Two rows play each game, the first against the second. How much does the first row win by? 15 is about a draw, 30 a big win and 0 a big loss. Wins can go round in a circle: one row can beat a second, the second a third and the third the first. Each row has two weighted sums of its numbers, A and B, taken from their middle values. A row wins by its A times the other's B, less its B times the other's A.
32;-29;5;-30;3;-20;-8;32;30;34;11;-26;16;3;-5;11;-17;48;21;-12;37
31;33;-65;-47;-15;-52;-35;60;-39;-1;29;6;40;-85;-78;55;49;23;38;27;40 -> 4
36;-34;59;59;16;-48;-19;23;68;-19;91;-40;6;31;-28;31;15;40;9;-43;29
35;59;-74;-67;-17;-41;48;69;12;-87;30;13;65;-44;-59;11;72;38;13;46;55 -> 6
-15;69;-19;51;22;63;-24;-25;25;-48;-32;7;45;5;-31;22;14;-6;20;23;49
-2;31;31;28;15;62;-7;-94;-23;8;-73;56;-17;30;-1;-20;-90;8;18;35;-52 -> 19
19;-14;35;-7;-34;34;-27;-48;45;49;22;12;-38;24;36;13;-24;-50;0;-50;-43
-8;-4;11;27;23;19;35;-3;-24;-21;5;4;9;43;22;0;-23;6;-9;1;-14 -> 14
-3;9;41;-50;-96;43;31;-17;21;-21;-28;62;7;14;46;-56;-84;15;-11;-21;-47
-31;32;-65;40;-19;-59;54;61;-21;-58;27;-33;13;5;-20;-18;31;60;-49;28;-8 -> 11
19;-36;26;33;11;50;-32;-66;29;51;-13;-13;-30;28;23;-1;-44;-6;13;-47;-37
30;28;-52;-15;-32;-64;-45;30;3;6;-24;-11;39;-11;-35;67;16;49;21;-2;95 -> 10
-22;-9;1;18;6;-46;32;55;4;-12;35;-63;2;6;39;-51;33;54;-33;-16;-12
18;70;-41;19;9;-63;105;33;-56;-94;47;-25;27;-9;-3;-52;31;75;-33;6;-16 -> 15
-32;28;-1;29;38;36;-35;-13;-9;7;7;13;-33;13;4;-29;23;18;18;-18;-8
13;-36;71;-6;-10;29;-66;16;95;19;37;-34;-54;13;47;87;6;-25;29;-19;-26 -> 14
14;33;4;-14;12;33;-18;-54;-20;13;-2;-27;-52;-4;-26;36;-22;-13;37;26;-79
-38;-50;54;-20;-7;62;0;-11;48;16;-44;22;-12;40;-11;25;-10;-24;7;-7;-14 -> 13
27;24;53;88;67;77;-42;-29;49;17;-58;-14;29;12;-12;-15;1;11;-12;28;24
-31;-38;-43;12;-79;-71;29;36;-13;-26;30;-10;-91;23;79;-8;1;71;-49;-52;-30 -> 11
8;-40;33;8;-8;26;-35;-60;51;45;-42;-8;-8;8;16;47;-61;42;-9;-8;-4
32;41;-97;-51;35;-31;-64;77;29;-74;9;-19;86;-61;-98;92;86;-63;78;15;127 -> 23
-38;-4;16;-35;-52;51;16;-24;-9;12;-31;43;14;-12;28;11;-71;-3;25;27;-34
10;9;-45;45;62;-38;-33;26;-2;-6;18;-43;6;-5;-40;34;77;-12;21;-4;42 -> 13
-35;-71;35;-13;-1;56;-5;-32;50;32;-35;-11;18;5;14;28;-19;-40;5;-8;-17
11;-46;3;-16;-9;-21;41;14;-22;8;-3;33;-12;36;-2;-51;-23;42;-15;-5;-54 -> 20
-8;18;30;-68;-12;-11;55;34;-31;12;-31;44;-2;8;8;-5;-45;-39;54;-9;-5
5;-42;-9;13;16;-17;-8;16;36;39;1;-53;-6;16;17;-22;57;25;-39;24;-33 -> 10
-20;-40;37;32;-12;14;-53;-24;71;23;7;-38;-25;-16;28;43;-12;-34;-2;3;15
-52;60;-83;-49;9;-33;19;15;-4;-88;-13;9;80;-57;-9;3;47;16;11;-15;63 -> 13
-8;-7;38;-19;-2;71;-56;-50;19;70;-26;4;3;30;-2;14;-2;-58;27;-32;23
-8;30;-63;-27;-66;-58;10;65;-25;-67;41;0;49;-69;-20;25;2;28;36;24;25 -> 22
-14;20;-16;-7;3;34;73;-23;-31;14;-24;11;-15;18;7;-44;-40;-15;-11;14;-32
26;24;-13;-4;-29;-67;-29;46;13;35;-11;-32;6;-26;-19;-20;39;54;9;-10;53 -> 16
44;52;-44;13;55;-37;-14;37;1;11;4;-11;-10;7;-24;-34;30;-13;35;6;64
-23;-40;-30;-11;-37;-41;60;-2;-37;11;-8;-14;-43;8;65;-93;-27;49;-55;6;-74 -> 20
-38;6;-22;24;17;-10;-48;43;32;7;4;-60;3;17;3;1;42;-50;15;-33;64
-56;19;-1;27;11;-20;19;23;25;-20;44;-14;-27;-13;-4;1;-38;-36;-46;-5;-17 -> 15
36;-50;49;47;58;8;-26;-31;53;-49;-1;-10;-13;20;-2;-7;-34;-14;-9;-24;38
14;98;-74;23;49;-100;20;116;-91;-114;27;-10;59;-71;-8;-11;59;19;5;51;28 -> 15
1;5;37;23;64;83;-51;-44;65;84;-24;-20;39;3;1;24;41;-47;9;-40;31
73;16;8;38;20;-12;-18;24;119;44;-12;-20;23;6;-20;42;31;35;-6;-43;83 -> 22
-12;-26;57;9;25;55;-27;-43;110;52;-11;3;-32;8;-2;36;-8;-55;37;-36;-18
10;-14;7;10;-35;5;-34;-10;27;33;57;-50;20;-4;-30;-17;17;-25;44;-24;-13 -> 13
75;-1;23;18;40;-29;-9;-2;13;17;-3;-14;-1;9;-38;27;-41;39;22;1;21
-54;-20;-13;35;-5;34;13;-70;-43;50;-9;-22;-37;-30;61;-32;-45;3;-48;-27;-55 -> 27
67;72;-85;-82;-21;-27;-23;64;6;-54;18;24;72;-66;-70;43;37;-30;41;9;86
-45;-28;-20;14;-24;-7;48;-57;16;-52;21;-18;-30;-11;-15;-9;-12;49;-9;-3;-49 -> 16
15;-22;-31;-26;-24;-16;68;-1;-40;2;-6;13;-55;38;38;-84;2;30;-36;25;-39
-5;76;-43;-75;-18;39;38;24;-39;-96;-1;78;46;-20;-12;-8;-43;-21;40;5;34 -> 13
-27;-21;-34;7;-30;-28;48;-9;-55;-29;60;3;-14;2;36;-56;-9;36;-37;6;-53
-49;-16;21;-38;-31;42;-16;-10;-3;1;-21;-5;22;7;-31;47;-17;-43;58;7;-20 -> 15
-12;26;-98;29;1;-23;-70;16;-48;74;-47;-104;-8;-5;-35;30;89;-61;12;52;78
-9;-40;79;43;-2;33;-41;-13;46;39;-9;-6;4;32;-8;22;17;12;7;9;4 -> 20
11;66;-12;33;26;18;12;-4;-2;-79;-37;6;61;15;-9;24;23;12;9;53;61
4;48;-64;-62;-33;-39;1;29;-37;-51;-21;-2;64;-26;2;23;49;38;34;34;43 -> 13
3;16;2;-44;-45;1;-11;-10;-64;24;26;29;-4;-32;9;28;-35;-28;48;-18;-40
46;-30;53;34;17;35;-31;29;4;-3;26;-12;-17;-7;-32;38;16;-25;-5;7;1 -> 15
-13;13;-24;22;-60;-17;21;6;-6;-17;-17;25;-27;11;12;-30;-33;49;-32;18;4
-36;-41;-24;5;-59;-19;8;2;-44;-6;17;-23;-40;21;36;-24;9;30;-33;6;-62 -> 13
8;2;33;-59;-35;18;-13;-16;44;18;-15;16;0;-29;-3;34;-23;-2;4;-9;-24
60;-52;18;14;-26;-51;9;27;56;49;25;-35;-1;41;62;-25;13;66;-7;-55;9 -> 17
5;-44;54;20;40;50;-35;-57;79;50;20;-1;-22;46;12;47;-48;-3;13;-53;5
-16;-39;32;12;-6;3;-37;-23;38;14;-14;6;-19;14;28;41;-16;-75;-28;-40;-27 -> 14
14;-21;-7;-60;-65;44;-28;-44;-49;62;-27;66;-52;6;23;26;-50;-18;47;4;-47
-7;-36;81;80;101;45;-47;-25;57;-12;23;-31;1;21;-56;30;27;-84;-23;-5;30 -> 11
-35;64;-52;28;13;-43;1;47;-48;-53;-4;14;81;-28;-70;-1;56;-7;12;42;-6
20;-43;20;37;73;7;-5;45;28;0;40;-35;-21;40;12;-17;40;-48;-8;-34;17 -> 23
24;-22;61;27;16;14;-11;17;28;6;26;-15;-45;37;7;20;-20;4;-2;-34;-23
24;57;-25;47;9;-45;10;44;0;-24;-12;-38;3;-17;-28;37;0;-7;-9;50;27 -> 15
-18;-26;41;34;66;29;-64;-47;39;30;10;-25;-33;-7;24;43;-1;-61;1;-28;-9
9;16;22;29;45;24;48;-4;17;18;-55;16;20;35;-9;-18;-13;23;2;39;5 -> 12
-11;68;-33;25;-2;-43;2;62;-60;-92;54;-28;64;-48;-7;31;51;27;-27;34;8
-32;1;12;8;-6;30;21;-6;-54;-31;-15;8;-22;32;41;-40;-10;-35;-4;14;11 -> 8
9;10;-62;7;30;-26;21;27;13;-63;-33;-7;15;-4;-47;28;42;-7;56;13;93
24;-30;-10;-9;-1;-59;30;48;52;43;29;-18;-34;20;9;-13;36;-10;-27;-32;16 -> 8
-12;-19;30;21;32;-13;-9;8;8;0;0;-6;-67;8;15;-7;-7;-48;7;-28;-26
21;24;-11;-25;23;25;-20;10;34;18;57;-40;-40;-52;16;40;-24;-57;-1;-15;-48 -> 16
-10;-29;-5;-11;-28;30;-27;-45;31;26;9;-53;-45;50;35;-5;43;-37;-6;-16;8
56;-56;68;-2;7;76;-18;-39;19;63;1;4;-29;17;33;-12;-49;-32;28;-19;-11 -> 15
34;48;-9;46;33;1;-79;7;10;14;42;-29;-12;-48;-28;35;0;-29;32;-10;-6
-7;-51;-49;-52;-70;13;50;-44;-30;15;-30;54;-61;-22;34;-39;-10;-3;-45;-24;-33 -> 10
-28;-30;31;21;-10;-37;-38;11;103;-1;61;-18;-17;-1;30;52;22;-20;-3;-37;18
8;-40;56;31;51;20;-78;-14;46;27;28;8;-4;-20;-1;78;7;-66;43;-62;22 -> 14
-1;-32;-40;12;-26;-34;-8;-10;-4;27;27;7;-54;17;32;-28;-25;6;-2;-42;-38
13;-49;45;-33;23;33;-18;-61;27;4;-15;-43;-26;44;30;47;-17;-11;-4;-45;-18 -> 20
-27;-30;-20;-22;-51;-18;47;19;-68;-29;27;32;25;-10;7;-30;-37;-4;-1;60;-33
-3;49;-19;2;17;-34;-98;75;-27;-22;-9;-32;39;-35;-37;78;73;-10;64;-33;3 -> 14
-14;-48;-26;-37;-36;-35;39;-18;14;9;-10;-21;-24;-8;26;-14;-4;36;-53;-31;11
3;41;17;31;18;-44;14;19;-35;-75;25;18;16;-17;-11;-41;2;37;-6;2;-28 -> 5
-53;-51;3;-29;-52;-1;-6;-23;-9;20;-3;3;-46;40;58;22;21;-23;-1;-36;-44
-4;-4;55;19;35;46;-45;-42;49;17;-58;-7;10;11;15;38;-32;-47;-2;-14;-10 -> 14
-35;-68;-30;-12;-14;-56;58;9;-64;-41;0;-16;-18;1;16;-69;35;15;-40;14;-18
11;-5;-6;41;15;-4;-20;-2;21;-26;23;-14;-40;-2;28;-7;-12;40;-13;7;17 -> 15
-22;-47;56;36;-1;47;-50;-17;1;20;-11;-37;12;8;-34;19;-21;-4;-9;-10;9
-4;-42;6;39;30;-11;-19;47;18;34;51;-48;-5;19;44;-6;35;13;-11;-87;-17 -> 20
-7;-24;19;0;-5;5;35;-50;-1;32;-43;22;-6;25;56;-31;-29;18;-20;-34;-39
58;-31;14;9;50;51;-59;0;55;4;-59;-19;49;2;-34;24;-6;22;83;-32;73 -> 3
-19;-5;6;-33;-21;2;46;-6;-27;13;-22;31;19;26;28;-47;-47;-25;-15;16;-16
-5;-10;9;-19;22;24;-19;4;-62;-29;-33;19;38;11;-22;35;38;-24;23;65;41 -> 18
17;-39;31;36;-12;-26;13;24;65;57;-43;-29;86;-5;-19;-17;-9;84;-29;5;41
-25;-12;78;10;8;8;-70;2;55;47;47;-5;12;6;-2;20;-15;-63;1;-29;4 -> 12
-11;-45;21;-9;5;0;-44;-17;40;9;53;-38;-5;12;2;70;5;-43;5;-51;-10
23;21;-18;25;22;0;-5;37;-1;-23;10;-27;35;3;-21;-28;47;-1;17;1;40 -> 19
-2;-60;33;-11;-20;50;-38;-67;32;46;6;11;-96;3;32;-1;-38;-21;-26;-33;-28
42;3;-7;39;21;13;1;13;-12;4;-13;-29;-12;42;13;-41;35;23;16;20;32 -> 16
4;3;19;49;36;56;-54;-83;2;43;-33;-35;-44;29;19;2;-35;-26;-13;14;-43
-6;-11;11;21;-25;-64;14;46;17;-15;40;-13;5;11;33;6;53;31;-41;-8;2 -> 16
-4;-56;7;-50;-53;19;15;-46;5;51;-29;17;-50;-3;-14;-15;3;21;-66;-25;-58
-26;-15;40;9;73;32;-58;-11;59;-24;-15;-20;11;-13;-28;98;-13;-69;42;43;30 -> 29
-11;34;-33;8;83;9;-3;14;3;-88;-11;20;52;-30;-9;-6;30;-20;36;9;0
8;18;-11;26;-3;-49;36;91;-30;-32;5;-41;103;12;-17;-13;111;28;-45;19;93 -> 13
5;36;-39;-31;7;-57;88;41;-74;-79;34;57;-25;14;34;-82;-33;14;-28;-4;-19
27;14;14;-10;-1;39;2;-1;43;-63;-20;64;31;-19;-32;12;10;4;27;19;46 -> 1
0;61;-81;87;74;-67;9;27;-33;-33;-45;-20;20;-22;-46;-41;16;7;-3;70;71
-37;-31;-23;6;-30;-85;-22;-1;12;-9;43;-58;-63;-22;20;22;-11;-8;-64;4;-38 -> 14
22;72;-73;6;7;-23;-39;29;-60;88;-71;-52;-8;-26;-56;26;49;-48;34;34;69
-21;-31;-22;0;-43;-13;13;-22;-48;-13;24;-8;-28;5;55;-19;0;-16;-23;-4;-43 -> 12
-17;-55;13;-61;-66;16;45;-46;0;71;-44;32;-16;12;9;-18;-41;6;-5;20;-28
-15;-43;30;25;20;22;-42;0;44;-13;55;-35;-51;-8;21;43;0;-53;-2;-35;-8 -> 19
1;-63;17;-45;-49;-20;7;10;2;9;20;-19;-56;52;23;-14;26;24;-30;22;-11
28;52;-1;9;48;11;-28;13;-32;-16;-16;23;-29;-13;-7;-4;6;15;10;12;5 -> 16
-6;32;18;-2;-11;31;16;11;-58;-40;27;50;7;-17;3;-8;-53;0;-10;12;-9
11;-15;38;19;0;-6;3;-19;0;12;-14;13;0;-8;2;15;-9;31;-17;12;-36 -> 18
8;-31;66;57;59;64;-49;-44;60;12;44;-28;-18;-6;-3;47;-24;-31;36;-69;-9
-56;-51;29;-37;-18;0;8;-8;47;15;2;-15;-32;-12;23;7;-24;-5;-26;-8;-52 -> 14
25;4;-8;-37;-20;12;65;-22;-20;11;-86;8;-5;14;8;-42;-18;22;-23;52;-47
-37;-7;-42;-17;21;-17;-1;46;4;-40;15;-15;22;-14;-25;49;35;-32;0;41;16 -> 17
-22;-56;16;-6;-23;7;15;-2;58;30;14;-66;-18;33;17;27;42;-12;-5;-40;-7
-4;-63;-14;-33;-59;31;36;-69;4;41;-52;66;-6;18;42;-41;5;28;-24;30;-22 -> 11
25;16;5;21;32;-1;-79;50;25;6;56;-39;7;-19;-1;72;57;-45;49;-29;25
-4;-12;7;25;49;3;18;8;-4;-24;1;8;35;-28;-24;-10;37;30;-10;-24;29 -> 9
0;38;2;24;22;3;-24;-5;-36;3;8;12;-26;-11;-39;14;3;-25;12;17;-11
-58;13;-18;22;1;47;21;-62;-40;-29;-42;50;17;14;-11;-7;-32;-55;-19;39;-47 -> 15
3;-25;-21;-8;-40;-13;47;-39;-47;22;-22;6;-30;-19;40;-32;-24;53;6;30;-26
-4;-16;21;-34;-14;-21;-15;-8;12;29;35;-24;-57;-25;3;47;9;-16;-33;21;4 -> 20
-61;-18;-31;-65;-33;-32;57;-39;-5;80;7;22;-11;-7;80;-97;2;39;-5;-13;-27
1;17;-9;-53;-9;-17;53;22;-24;-40;8;8;13;-7;-13;23;48;-38;2;27;12 -> 15
57;-21;19;20;22;39;-59;-57;33;7;-30;-13;3;-8;-21;30;-36;-23;20;0;23
21;-10;-2;-13;-32;-11;51;7;-26;-4;-27;42;23;-2;23;-13;-42;56;-16;11;11 -> 16
20;43;-14;-12;52;35;3;10;-44;6;-61;2;39;1;-7;13;46;-39;24;61;34
37;55;23;9;82;46;-54;-45;-30;-16;-55;28;20;-7;-43;70;-55;-2;70;58;10 -> 12
-37;113;-49;6;61;-43;-29;83;-27;-109;64;-18;16;-54;-62;27;40;-51;-9;18;37
17;-20;-12;-3;-67;12;49;-9;-21;13;-25;36;7;35;43;-57;-31;49;-19;-12;-10 -> 14
-1;39;-3;26;67;-5;22;-6;14;2;-38;15;16;28;-28;-14;14;-24;-12;42;26
45;54;2;69;27;-23;-96;0;42;-11;6;-52;33;-36;-48;61;56;-1;29;-16;7 -> 14
34;14;26;62;25;26;6;41;23;1;-15;-34;24;0;11;-13;62;14;-3;-8;55
8;16;23;-40;0;30;32;-20;-21;-63;-13;80;34;-24;-46;-8;-51;4;-15;31;-1 -> 18
-54;47;-7;69;62;-37;-48;41;8;5;49;-39;24;-46;-33;-17;70;-22;-28;-54;11
-8;45;-26;-66;25;-61;16;26;-40;-30;40;-1;-34;-36;-22;5;-24;-55;11;-33;-11 -> 5
-13;-32;26;-42;-14;12;-11;60;-22;-35;-2;4;31;-24;-69;-7;15;-26;17;40;-11
87;73;-85;-31;-10;-16;-58;88;0;-34;-3;-46;103;-68;-100;127;101;-83;108;37;127 -> 29
18;-4;17;-66;-38;10;43;-21;-51;49;-25;43;-20;13;36;-12;-44;53;-9;0;-23
-19;-22;-77;-9;-61;-40;76;12;-7;-1;-1;-31;-42;-34;72;-24;30;36;-69;2;-41 -> 22
-54;-22;-8;24;-30;3;18;13;19;-22;-20;-24;-49;23;28;5;21;25;-41;-15;-12
24;-50;91;-39;-7;84;-22;-72;11;39;-35;23;-26;58;55;-30;-75;-13;9;-47;-33 -> 17
19;38;-56;-17;30;-33;-18;40;-53;29;-58;-28;-8;-21;-32;8;31;-23;46;6;100
-43;10;-5;0;29;-49;-43;59;-3;-40;60;-15;66;-41;-44;28;53;-49;-3;-3;22 -> 11
31;11;19;53;49;-1;-51;15;51;17;17;-35;15;0;4;4;51;-11;9;-42;42
12;90;-21;23;35;61;-23;7;-6;-65;32;39;69;-23;-82;1;33;-52;17;44;48 -> 14
-20;71;66;10;58;71;-19;30;-29;-24;20;33;55;-38;-59;33;-1;-47;46;27;-20
-26;-9;24;4;11;3;-95;20;102;41;-11;-26;-57;22;-26;88;30;-49;38;-36;38 -> 16
-32;-5;-8;-59;-50;31;93;46;-61;-100;59;79;-30;23;32;-87;31;-32;17;-48;-3
-2;2;73;26;44;54;-50;8;48;60;13;-56;20;7;-2;33;8;-28;9;-12;2 -> 20
-1;25;-51;17;-7;-51;74;54;-42;-29;-4;-13;-3;-2;6;-74;55;35;-45;18;41
33;-52;13;23;-5;-52;42;10;1;-47;-24;1;16;27;-6;-17;-5;63;-33;12;-33 -> 13
37;-50;30;80;54;21;-20;15;81;11;-2;-51;-8;64;6;-1;16;39;-31;-74;29
1;-4;3;43;-34;13;30;0;-39;-62;41;-8;46;12;-23;-10;11;22;7;28;14 -> 18
-57;-40;-14;22;-30;-27;5;7;37;-20;0;-24;-30;-20;32;39;23;-12;-34;0;5
-62;97;-85;-26;10;-12;70;26;-54;-60;-15;9;68;-32;-66;-41;47;15;1;45;8 -> 9
-38;6;-9;-3;3;-41;57;48;-36;4;29;7;-9;-3;41;-75;-12;14;-66;-4;-54
-17;-27;26;-62;-21;16;-33;-46;17;20;56;38;-72;-18;-11;22;-47;-46;16;1;-54 -> 20
-39;-38;-15;3;-65;-22;65;38;-38;-10;0;-8;19;31;27;-75;-13;44;-36;5;-59
-7;30;0;-5;17;0;-5;-28;-50;11;22;33;-75;-34;23;-41;-57;29;-29;-28;-106 -> 17
3;-62;37;-1;-9;-11;-23;50;42;47;9;-55;-11;36;15;-23;33;60;-10;-34;-43
0;-48;50;-59;-26;51;-10;-33;2;2;-29;17;-11;10;19;10;16;5;-2;-20;-15 -> 7
26;73;-33;4;-19;-54;46;83;-6;-57;3;25;127;-55;-4;-2;12;64;19;17;28
31;123;-34;28;111;-39;-2;90;-1;-71;-32;-27;47;-45;-100;8;33;-14;19;46;79 -> 17
-32;-61;20;-16;-50;-30;27;-15;23;8;-9;25;-8;2;35;28;-12;34;-27;-24;-8
-9;43;-34;33;24;-21;14;-5;-20;-65;13;26;-13;11;21;-41;-36;7;7;-3;-11 -> 18
3;-28;16;-17;23;-11;25;-44;-28;2;-17;0;1;18;0;-10;-20;7;1;19;-26
-54;-39;1;36;26;-16;-27;7;67;18;40;-69;15;-42;-13;63;14;-44;2;-15;12 -> 20
-3;-19;-4;-26;-31;13;22;-27;-14;33;-34;33;-37;49;31;-6;-33;-9;-3;14;-26
4;59;-67;60;7;-101;33;75;-25;-53;41;-41;39;-23;-29;-33;50;93;-43;9;11 -> 15
25;90;-28;-30;44;-44;7;74;1;-51;5;-8;70;-42;-42;16;58;-11;30;14;54
-70;-35;57;23;28;41;-38;-21;62;8;12;-2;-4;3;35;62;-14;-23;1;-37;7 -> 15
15;-60;69;2;-17;33;-32;-31;61;33;-33;7;-5;4;-2;21;-43;3;-2;15;9
-19;41;13;36;49;13;13;-29;-24;18;-8;19;-45;6;6;-50;-29;-5;-4;-6;-23 -> 14
-42;-25;-26;17;-31;-58;19;-5;38;-25;33;-44;6;-19;35;52;-10;8;-7;-30;-2
8;37;57;-41;-3;56;2;-56;0;6;-10;66;32;-13;-17;-3;-44;-7;-1;21;-20 -> 16
19;0;-61;-6;3;-24;4;0;-18;60;-58;-44;11;19;-17;25;59;-60;7;58;118
-31;-15;7;-80;-70;-20;72;57;-19;-55;47;20;22;-19;7;-7;28;-4;-28;49;-10 -> 12
31;-18;-10;-9;-30;5;51;-24;-16;-29;2;29;16;-8;22;-25;-27;26;-23;28;-42
-13;35;24;45;42;8;-30;-21;47;3;-8;-10;106;17;-44;25;24;-3;24;16;39 -> 16
-68;-24;-55;6;-34;27;68;-54;-53;-52;-38;15;36;-24;2;-13;7;-9;-41;3;-18
-11;45;-15;-27;-29;8;43;-38;-63;15;-37;69;-9;3;4;-48;-13;3;2;18;-13 -> 5
-11;58;37;40;63;58;-10;-19;-15;-43;-1;-10;53;24;-46;6;5;-18;25;22;4
3;-47;19;-22;-13;41;24;-5;13;23;-31;29;38;25;3;-11;36;3;18;-16;20 -> 14
-67;17;-45;40;-15;-41;15;10;1;-4;-19;-12;23;18;25;-40;12;22;-29;14;-49
-20;51;-85;26;-44;-71;55;-2;-54;-14;-36;13;14;-18;-36;-56;10;43;-65;67;-13 -> 11
48;-30;31;-20;-14;-16;-1;33;36;19;20;-16;23;-18;4;9;-26;45;-15;-14;-34
14;-36;17;-19;-3;23;-20;-24;-3;48;5;-14;-45;26;14;7;-35;-9;-24;-14;-65 -> 14
3;21;34;-12;10;14;18;-24;-1;23;9;63;2;14;16;-44;-22;34;36;17;-23
26;-38;0;-36;-31;-2;7;-37;-11;-4;-19;18;3;12;30;-10;-27;43;-12;1;-29 -> 16
-24;-35;-41;-2;-29;14;53;-16;-68;32;-19;10;-46;4;52;-56;-26;30;-60;22;-43
23;13;-29;-58;-44;-38;23;-15;-20;-22;47;15;-8;-29;27;10;-44;18;4;6;-60 -> 12
-2;-9;18;3;-5;-14;61;-4;-23;43;-31;62;-22;24;81;-48;-32;48;-20;14;-34
11;33;9;32;18;-10;48;27;-20;-39;-25;5;45;16;-57;-23;9;51;24;-3;-4 -> 8
10;-1;38;26;26;41;-73;-12;99;47;42;-30;0;11;-8;37;2;-43;37;-28;13
-59;91;-34;-58;-22;-3;54;24;-9;-86;74;67;92;-49;3;-23;-12;-29;-36;-7;-9 -> 12
27;-50;9;2;-10;-35;-31;13;12;2;50;-39;-53;19;35;16;-34;-2;-13;-18;-35
0;-11;83;73;49;35;-49;-48;63;24;-8;-53;-4;-4;-38;10;10;31;27;-15;-9 -> 17
-31;-38;28;-49;-54;-8;-28;-27;47;12;-5;56;-15;-11;48;8;-36;-15;-2;-19;-9
-19;43;37;85;79;37;-74;-28;25;-10;-10;-4;2;-24;-21;-5;39;-51;10;8;46 -> 12
26;-83;42;18;28;45;-35;-65;20;42;-37;22;-43;47;-6;-4;-63;-59;-9;-12;34
-29;6;39;-37;-10;29;-13;-21;-7;42;2;18;-21;-10;3;9;-38;-33;-13;2;-64 -> 14
-35;8;0;-31;-43;66;61;-33;-50;-3;-7;29;-42;22;23;-27;-9;2;-44;19;-21
3;-34;-41;-80;-58;-58;69;-5;-19;11;-6;25;-32;0;66;7;-24;39;-67;27;-32 -> 20
-41;-61;31;32;9;-41;-2;54;-7;2;61;-9;35;12;29;-43;63;4;-51;-50;-30
35;89;33;76;63;8;-43;54;31;-76;-10;-3;90;-26;-73;16;34;3;45;17;66 -> 19
1;22;-11;-3;4;-4;11;5;12;-34;72;-8;-35;8;27;-53;18;-6;-39;-88;-30
7;-65;51;0;9;58;-36;-59;47;52;-2;-18;15;23;-15;22;-22;-7;53;8;0 -> 13
-34;35;-31;26;-22;25;44;-11;-92;-15;12;4;-36;28;11;-57;-25;-34;-57;12;-55
61;45;-13;20;104;6;-84;-14;17;29;-23;-14;19;-14;-64;43;-4;-61;72;-22;84 -> 10
10;-21;-18;38;4;-8;-5;-89;5;11;32;-5;-115;20;8;-19;-65;-5;-24;-13;-38
-40;29;-47;5;-42;-42;103;29;-61;-36;-47;30;-6;52;30;-51;8;73;-54;34;-15 -> 15
67;-74;-51;-120;-116;-27;-63;61;4;46;53;-80;-31;-19;-65;55;95;-4;41;-28;32
9;-27;9;-22;-54;-22;-13;8;-12;-13;56;6;-24;-6;16;1;5;64;0;-27;-24 -> 19
51;-48;-34;-53;-42;13;1;-76;-7;74;-80;20;-66;-18;-2;53;-27;-39;25;32;-13
-7;39;-44;84;26;-33;-19;33;-2;-35;29;-34;34;-13;-25;-25;62;-3;-6;-8;40 -> 18
27;-4;-36;-17;-35;-48;3;82;35;-21;90;-53;33;-27;31;19;69;45;15;-50;52
-43;17;-19;70;27;-24;17;-20;-1;2;29;-7;7;-6;-36;-20;58;4;-27;10;-47 -> 7
28;38;-56;-26;28;-73;29;63;-56;31;-43;-41;6;-8;-41;-28;49;-18;8;63;55
6;3;-4;33;24;11;-1;2;20;-41;-6;3;10;41;-47;-23;16;17;-12;25;-4 -> 17
-36;30;-11;44;-27;-59;16;127;-17;15;90;-60;41;-21;20;-43;72;31;-51;-19;-4
-17;-9;-54;-4;-12;-49;-3;-10;8;24;-22;-28;-84;9;32;-4;19;42;-20;-39;17 -> 18
-36;36;27;48;43;-10;-56;-7;89;-7;11;-45;10;7;-51;66;-9;-51;3;-41;24
-1;15;-25;-30;-9;-10;45;-34;-44;29;-45;36;79;-10;-39;-10;-11;-3;-4;48;3 -> 14
27;-14;36;-61;-24;51;-48;-76;-42;59;-6;6;-41;31;-3;11;-57;-26;29;-33;-114
22;9;21;37;-29;-11;-3;15;-2;35;9;-17;-11;13;16;-10;15;45;-7;-25;9 -> 14
7;-30;-48;-68;-55;-13;-8;-3;-82;80;-46;-2;-58;-14;11;-5;17;35;13;37;-6
-2;5;-1;25;7;2;28;-15;-14;0;-16;-10;-8;-1;0;-69;0;60;-36;6;-24 -> 5
2;26;-47;14;26;-31;55;39;-37;-62;25;6;-11;-30;15;-53;17;5;-54;28;-32
39;42;14;7;55;15;6;-75;5;-66;-53;55;23;-10;-59;23;-108;2;62;17;14 -> 7
16;16;-6;56;32;-42;32;31;39;-8;21;-26;43;18;-19;-21;38;65;-10;10;7
-13;29;-41;-8;-3;-51;63;38;-65;-57;17;-8;40;-14;-16;-68;-22;27;-45;21;34 -> 21
